One vector is turned by the same rotation once a step. Each row is the vector after some number of steps, and that number follows the row.
The counts run from 0 to 100.
[126 124 137 120 116  87 139 122 134 118 150  90  95 149 185 161 124 102
 159 127 136 136 111 120 106 179 187 113 124 126 171 189 138 126 166 134
 130] => 81
[108 127 112 167 126  65 155 110 118 130 153 121 114 115 178 152 127 112
 161 133 125  64 160  96 114 160 170 103 121 170 143 137  95 125  99 102
 113] => 11
[107 134 133 154 123  80 133 132 133 100 150  89  84 129 134 120 105 145
 196 116 155 102 135  86  93 180 134  78 103 146 122 186 117  84 111 127
 119] => 71
[110 132 178 157 104 120 153 121 118 102 170  83 107 109 152 150  84 161
 188 147 131 118 131  51  84 172 156 104 123 157 156 167 134 120 137 109
 151] => 72
[129 126 160 149 115  82 143 144 126 127 195 114 147 149 176 202 100 140
 157 106 135 126 138  92 132 180 128  92  92 141 160 187 118 133 158 129
 126] => 86
[122 115 152 120 117 108 124 127 124 125 162 118  97 137 140 168 118 172
 160 104 163 121 146 107  98 166 111  71 118 178 138 207 120  94 140 144
 127] => 65
[144 120 128 116 125 101 137 132 107 144 152  89 101 145 174 177 122 155
 149 152 163 126 105  90  85 182 152 108  99 159 117 196 120 175 146 126
 110] => 74
[109 144 159 133  98  54 126 124  93 115 147 119 120 154 145 154 113 133
 164  95 116 131 122 144 119 175 140  80 109 105 176 181 125  94 134 161
  80] => 88
[159 144 133 136 100  70 154 122 120 148 154 129 132 133 173 174 125 142
 164 101 139 126 108  90  90 178 144  99 106 124 121 155 100 138 130 153
  87] => 68
[ 83 115 123 160  93  76 125 110 142 124 140 100 113  99 156 133 113 106
 174 118 131  92 139  99  93 162 147  92 105 147 138 172 111 103 138 100
 125] => 41
[108 126 144 134  94  93 144 128 110 156 147  90 137 164 146 203 161 111
 158 116 165 103 150 127 110 173 151 102  80 120 152 171 117 158 136 149
  98] => 25
[131 119 170 160 106  89 149 133 141 134 141  87 135 150 162 191 153 109
 179 102 126 110 148 131 103 154 120  77  94 125 166 185 118 141 123 145
 122] => 56
[126 127 147 181  84  73 134 118 119 141 159 121 149 148 146 208 105 131
 174 123 136  76 141  97 107 133 173  94 106 184 159 166 115 135 139 144
 178] => 85
[129 119 146 126 118  57 143 115 124 103 117  97 129 130 175 156 123 120
 197 137 170 151 118 112 109 143 135  83 103 108 129 180  92 101 120 131
 133] => 100
[104 108 126 163 120  69 135 142  93 130 122 103 105 167 170 186 127 145
 174 118 141 114 130 121  97 145 137  56 133 171 144 182 125  83 100 131
 142] => 77
[109 130 127 124 121  88 121 147  98 144 123  97  91 183 137 176 139 145
 161 127 170 119 110 100  91 154 142  88  93 173 150 198 146 113 137 106
  98] => 45
[ 95 121 145 146 116  78 124 107 113 147 167  70  99 136 170 164  91 135
 171 140 125  93 161  77  77 180 156 114  93 158 129 163 111  99 129  85
 135] => 42
[135 117 160 156 132  76 122 129  88 113 136 136 103 147 137 133 125 117
 163 102 155 105 115 124  83 181 147 102 128 118 175 219 128 108 123 155
  99] => 89
[127 119 130 180 111 108 147 122 102 154 143 119 126 135 155 169 140 136
 157 115 131  67 166  76 107 164 158  84  97 155 136 155  95 100 126 116
 120] => 4
[100 122 152 147 128  86 104 136  85 137 144  94  73 158 123 141 155 134
 167 111 139 119 125 116  83 152 198 105 121 137 176 178 134  97 157 143
 139] => 52
[120 123 181 157  92  59 141 119 151 124 153  92 135 131 139 169 117 112
 148 142 173 133 121  94 127 155 131 103 103 143 123 188 101 116 151 118
 135] => 93
[117 134 119 128 123  74 125 130 104 131 112 109  88 132 157 162 146 148
 163 120 150 101 133 122  94 176 155  76  90 113 123 192 112  82 120 137
  76] => 39
[108 126 133 152 119  91  98 150 112 127 154  75  67 158 155 151 128 137
 149 112 122  80 140 139  89 143 162  95 110 136 147 196 141 106 130 133
 122] => 21
[121 141 167 158  95  97 126 117 105 140 142 111 154 163 168 209 127 102
 143 127 165  80 152 125  96 133 146 107  86 132 151 164 101 154 144 136
 152] => 55
[136 146 161 156 115  67 137 102 123 131 147 125 137 122 148 140  85  98
 165 103 175  81 124 106 119 179 167  79 117 141 166 148 120 123 148 121
 104] => 91
[124 125 154 143 115  66 153 100 122 141 142 118 117 140 142 177 163 132
 148 118 184 105 161 130  99 180 176  70 109 108 129 191 123 129 138 136
  76] => 32
[104 124 159 165 127  65 143 141 101 118 137  99 102 135 139 130 181 117
 132 135 143 122 152 144  96 195 179  74  97  86 157 216 113 128 148 118
  75] => 1
[110 134 105 160 127  80 137 145 124 143 174  82 132 125 132 201 149 135
 147 123 145  89 166  71 102 175 144 119  90 152 140 155  97 148 140 116
 122] => 5
[121 127 133 146  90 109 137 129 114 149 155 111  90 155 168 184 144 105
 154 108 131  72 153 100  91 172 174 122  71 154 145 160 103 152 166 134
 100] => 24
[110 133 149 114 101 109 141 135  81 140 189 117 127 133 125 193 102 158
 147 102 129  97 145  65  84 175 149 114 116 157 151 171 103 111 143 108
 104] => 66
[127 131 127 140 119 105 143 108 141 111 134 108 104 122 165 166 155 141
 163 148 140  70 141  74 116 172 182 118  94 143 125 148  99 150 127  76
 107] => 12
[120 144  90 136 106  91 141 147  94 149 161 124  97 138 168 196 139 146
 152 136 117  62 118 112  80 178 159  96  83 160 160 146 100 161 112 131
 112] => 17
[117 127 145 163  94  64 131 137 128 101 155 108 121 136 170 142 153 119
 140 121 128 120 162  85 111 188 145  96 107  94 170 177 108 153 172 137
  93] => 0
[128 112 164 129 107  84 147 127 149  90 140  81 110 144 188 163 110 122
 152 120 106  96 116 106  84 169 189 108 115 144 182 173 106 152 133 131
 144] => 80
[140 113  87 127 123  82 143 119 116 123 126  95  88 123 168 138 124 135
 168  95  89  56 143  89  88 183 189 105  95 136 130 151 118  98 114 113
  96] => 10
[114 125 149 123 125  56 102 129 135 104 137  90  89 162 148 167 143 126
 143 119 118  97 124 150  79 184 143  92 129 124 146 225 141 115 131 133
 118] => 51
[104 114 142 130 127  98 120 131 109 102 137  95 114 122 180 176 109 154
 165 122 100  74 134  97  73 139 122  73 107 143 136 177 124 100 128 143
 110] => 78
[108 128 157 156 131  90 147 137 112 142 166 108 107 135 182 154 133 127
 138 110 123 100 138  98 102 215 185 118  89 123 168 157  81 145 124 124
 109] => 30
[137 127 129 114 123  97 132 140 112 121 148  59  97 148 173 156 150 138
 149 119 119 145 114 115 111 166 145 101  93 147 164 194 144 143 142 107
 131] => 44
[117 126 131 135 103  94 124 119 112 143 186  77  94 131 147 144 105 115
 164 130 147  88 128  51  78 170 144 120 105 172 140 203 134 148 152  96
 128] => 73
[164 160 125 107 131  64 143 134 118 150 118 116 112 144 175 164 156 149
 142 115 131 133 111  99 111 190 167  89 112 120 132 163 118 117 132 133
  71] => 38
[111 118 141 176 121  88 153 113 119 160 155 133 113 159 135 178 127 113
 174 129 136  58 131 125  94 177 189  84  97 143 157 180 127 123 139 132
 152] => 54
[ 98 107 140 139 124  86 111 172  82 145 158  99  73 148 142 163 154 164
 148 105 139  85 119  89 112 142 151  73  81 164 150 187 129 110 122 104
 115] => 15
[145 144 149  95 111  61 125 137 131 131 166 101 119 123 173 190 111 156
 131 121 127 123 128  72 113 203 167  89  75 117 132 195 124 118 128 119
  94] => 37
[132  95 122 138 111  68 137 130 135 117 139  71  91 145 175 185 171 117
 149 158 133 121 135 100 114 165 151  91  83 136 150 201 113 130 144  81
 126] => 13
[135 100 160 175 114  87 142 123 100 159 122 123 127 150 154 161  97 124
 162 127 143  80 144 116  80 134 166  70 102 161 159 160 129 105 145 162
 133] => 84
[140 130 132 116 122  93 117 172 125 124 147  85  88 157 156 169 147 171
 129 125 145 113 114  85 114 161 138  91  87 111 125 194  97 134 112 104
 101] => 7
[141 115 119 121 113  67 143 102 108 162 145 108 122 146 165 180 144 138
 147 139 172 142 105 105  96 168 175  80  94 134 135 179 153 154 138 155
 110] => 75
[116 121 110 117 119  85 128 142 120 128 143 117  87 147 126 147 165 161
 121 105 133  97 132 100  99 171 138  76  97 123 141 187 128  97 117 132
  68] => 8
[ 94 119 156 155 128  72 151 130 144 116 188  92 113 133 163 173 161 147
 106 114 139  89 173 103 112 186 135  86  73 126 150 190  99 139 140 104
 105] => 6
[ 97 124 140 113 132  61  95 117 161 100 131  92 120 158 158 161 163  96
 154 139 103  90 137 115  93 183 153  78 108 127 158 191 130 103 107 124
 128] => 20
[129 114 124 135  89  81 171 120 111 114 148 148 144 121 167 191  75 148
 156 105 124  99 124  63 110 167 147  98  95 144 131 152 108 146 133 120
 127] => 98
[107 108 145 152 118  95 112 155 116 129 183 131 124 124 142 121 113 146
 159 117 128  52 139 128  79 207 143  86 123 125 179 175  82 115 135 131
 127] => 29
[153 135 146 115 123 107 160 132  79 143 164 148 136 124 162 170 106 162
 142 115 133 134 109  92 114 178 140  91  97 134 138 175 100 165 150 136
 108] => 67
[ 93 125 140 175 112  95 112 126 111 141 136 116 108 126 134 147 153 139
 183 129 125  83 176 111  85 161 149  74  88 172 130 178  93  79 107 116
 147] => 34
[101 125 157 140 132 110 130 139 120 136 167 114 112 119 161 171 107 153
 154 109 153  87 179  73  90 180 106  65 111 144 148 165 125  90 124 102
 140] => 35
[136 130 174 147  99  95 137 144 108 135 190 106 108 113 149 191 116 156
 132 111 125  96 165  97 128 185 131  79 105 132 129 168  78 142 122 111
 124] => 36
[109 108 134 134 130  74 133 112 159 117 182  66  87 153 173 176 124 156
 143 153 138 108 130  88  94 170 135 138  69 142 151 185 118 131 130  77
 122] => 43
[134 121 139 155 122  62 115 108 113 127 114  76  72 171 123 155 148 113
 158 123 157 123 113 112  87 173 178 110 103 132 136 205 141 117 147 138
 116] => 82
[105 120 179 118 130  54  96 159 133 120 149  87 141 157 166 171 129 153
 155 127 144 125 128 125 117 168 124  84 120 134 161 194 132 116 114 135
 119] => 57
[126 133 178 167  86  65 160 107 114 150 146  93 132 141 157 152 145 111
 170 140 155  98 161 128 112 187 155  97 100 143 149 176  80 128 165 128
 133] => 62
[117 127 148 128 113  81 139 150 114  98 160  95 121 133 170 185  75 159
 152  97 102 106 118  89  89 152 148 109 105 152 173 192 102 144 138 125
 152] => 79
[107 119 133 191  99  99 140 128  81 152 130 125 100 122 123 133 153 120
 152 100 158  57 153 120  83 176 172  68 112 155 147 158 112  93 129 129
  94] => 3
[132 145 140 136 135  95 147 116  89 147 153 163 122 114 129 153  81 150
 158 102 152 113  93  85  92 153 153  76 107 138 147 166 104 127 128 151
 100] => 97
[120 128 109 154 124  62 151 101 114 133 152 120 143 135 172 186  83 121
 168 128 126  69 132 102  74 160 145  95  86 152 169 150 103 117 110 151
 135] => 48
[120 111 160 137 131  99 124 141  88 138 159 150 113 127 116 152 102 179
 169  96 170  99 129  54 114 156 130  59 119 149 123 181 123 113 124 150
 133] => 96
[107 133 131 149 124  66 125 130 132 112 159  86 120 150 189 214 117 117
 161 111  91 103 104 124 109 161 153 119  94 158 153 155 101 157 111 133
 141] => 49
[106 112 109 141 139  80 104 134  88 145 144 135  87 133 134 119 137 142
 141  89  95  95 146 102  81 166 156  69 110 129 143 202 101  84 132 121
  81] => 9
[104 143 156 149 127  94 111 129 111 105 172 113 111 134 135 163 107 147
 133 127 128  85 167 108  96 169 127  78 117 139 153 167 107 117  97 158
 118] => 28
[127 132 137 138 103  93 119 115 128 130 141 129 137 168 137 197 178 143
 149 113 145  93 150 141 117 172 153  87  95 137 128 169 129 107 106 151
 102] => 26
[117 118 113 138 118  94 120 134  88 140 140 136 110 168 174 181 133 155
 154 125 132 133 127 108  75 135 154 100  91 156 144 191 122 112 109 142
 112] => 46
[124 128  79 127 120  92 140 133  56 151 159 138  93 157 158 161 131 155
 141 123 101  79 117  77  59 166 138  90  99 154 135 189 124 112 115 139
 111] => 16
[130 127 138 158  99 101 131 138  89 148 159 105  93 162 145 119 105 117
 174 119 167  60 122 113  64 166 191  87 120 164 154 174 135 116 129 140
 121] => 53
[129 137 144 114 103  80 125 130 144 104 139  76 105 146 189 175 131 113
 142 136 111 117 125 124 120 177 163  90 107 124 158 192 106 120 132 111
 109] => 50
[130 104  91 143 125  71 163 126 118 159 138 123 142 151 200 200 135 107
 154 109  92  94 135 125 135 185 158  94  95 130 133 166 116 154 134 157
 106] => 18
[132 137 152 151 116  86 146 124 111 155 146 120 118 141 159 161 112  91
 151  92 127  94 132 117  95 198 166 101 110 103 156 145  93 140 146 150
 104] => 61
[ 95 134 192 137  93  82 145 113 105 117 143  93 125 179 139 165 127 156
 162 146 163 158 120  93 131 152 136  66 107 127 132 192 126 109 136 137
 152] => 94
[126  96  96 136  97  94 106 145  84 167 148 135 118 156 165 203 108 136
 174 117 128  53 132  82  74 139 170  98  93 164 154 167 121  93 113 133
 107] => 47
[126 108 140 178 117  90 128 135  93 146 137 111 118 160 146 152 141  93
 171 116 176 106 105 104  84 145 159  92 126 158 159 178 161  99 129 168
 129] => 83
[116 114 138 154 118  83 135 142 120 124 164 121  80 153 154 166 118 128
 150 110 129  62 123 108  84 154 162 110  94 135 171 158 118 164 135 137
 108] => 23
[104 131 148 158 135 101 103 119 110 139 137  81  84 140 139 147 123 122
 136 117 119  84 128 109  47 168 166 104  82 143 182 185 120 112 135 119
 130] => 22
[134 119 117 136  84  78 132 118  97 147 122  91 122 173 166 167 131 131
 180 106 145 118  99 105 119 140 142  90 102 157 140 203 130 100 125 151
 108] => 76
[120 132 170 147 106  75 131 121 139 133 110 114 133 138 166 182 151 115
 168 117 205 134 143 104 125 185 130  82  92 140 132 174 121  87 148 118
 127] => 63
[160 163 143 135 114  63 163 130 119 117 141  95 128 119 185 163  96 120
 184 113 147 126 111  93 114 166 146 101 102 127 137 176  82 119 117 121
 104] => 99
[104 122 163 123 132  83 110 136  90  91 182 124 110 163 153 179 125 155
 143 119 149 114 108 135 114 181 127  48 125 127 148 194 134  81 121 160
 126] => 58
[120 144 124 125 112  53 137 102 115 132 133  98 117 111 171 165 134 129
 190 129 163  90 113 136  99 169 141  95  98  81 127 161 101 104 118 133
  74] => 69
[123 130 133 124  77  93 137 125 145 119 121  86 118 152 180 191 164 126
 174 132 134 120 145 122  81 159 171  83 110 124 155 165 120 145 119 150
 115] => 19
[110 125 164 155  92  71 168 109 114 142 171 127 141 138 162 155  71  96
 189 100 152 103 149 107 119 173 166 103 106 142 148 152 115 128 151 130
 137] => 92
[152 128 160 144 117  85 118 128  82 121 138 125  85 140 153 144 138 145
 165 121 181 131 125 102 117 150 124  62  95 160 147 206 113 100 113 138
 121] => 95
[118 129 162 166 113  95 138 135 115 136 131 123 112 138 114 152 171 137
 152 125 155 102 163 140 109 164 150  87  97 150 128 177 119 111 114 130
  97] => 33
[112 134 122 142 132  70 132 148  96 144 102 111 100 135 140 147 112 128
 194 107 152  99 155 131  92 150 177 107 112 142 139 142 132  92 125 114
 106] => 40
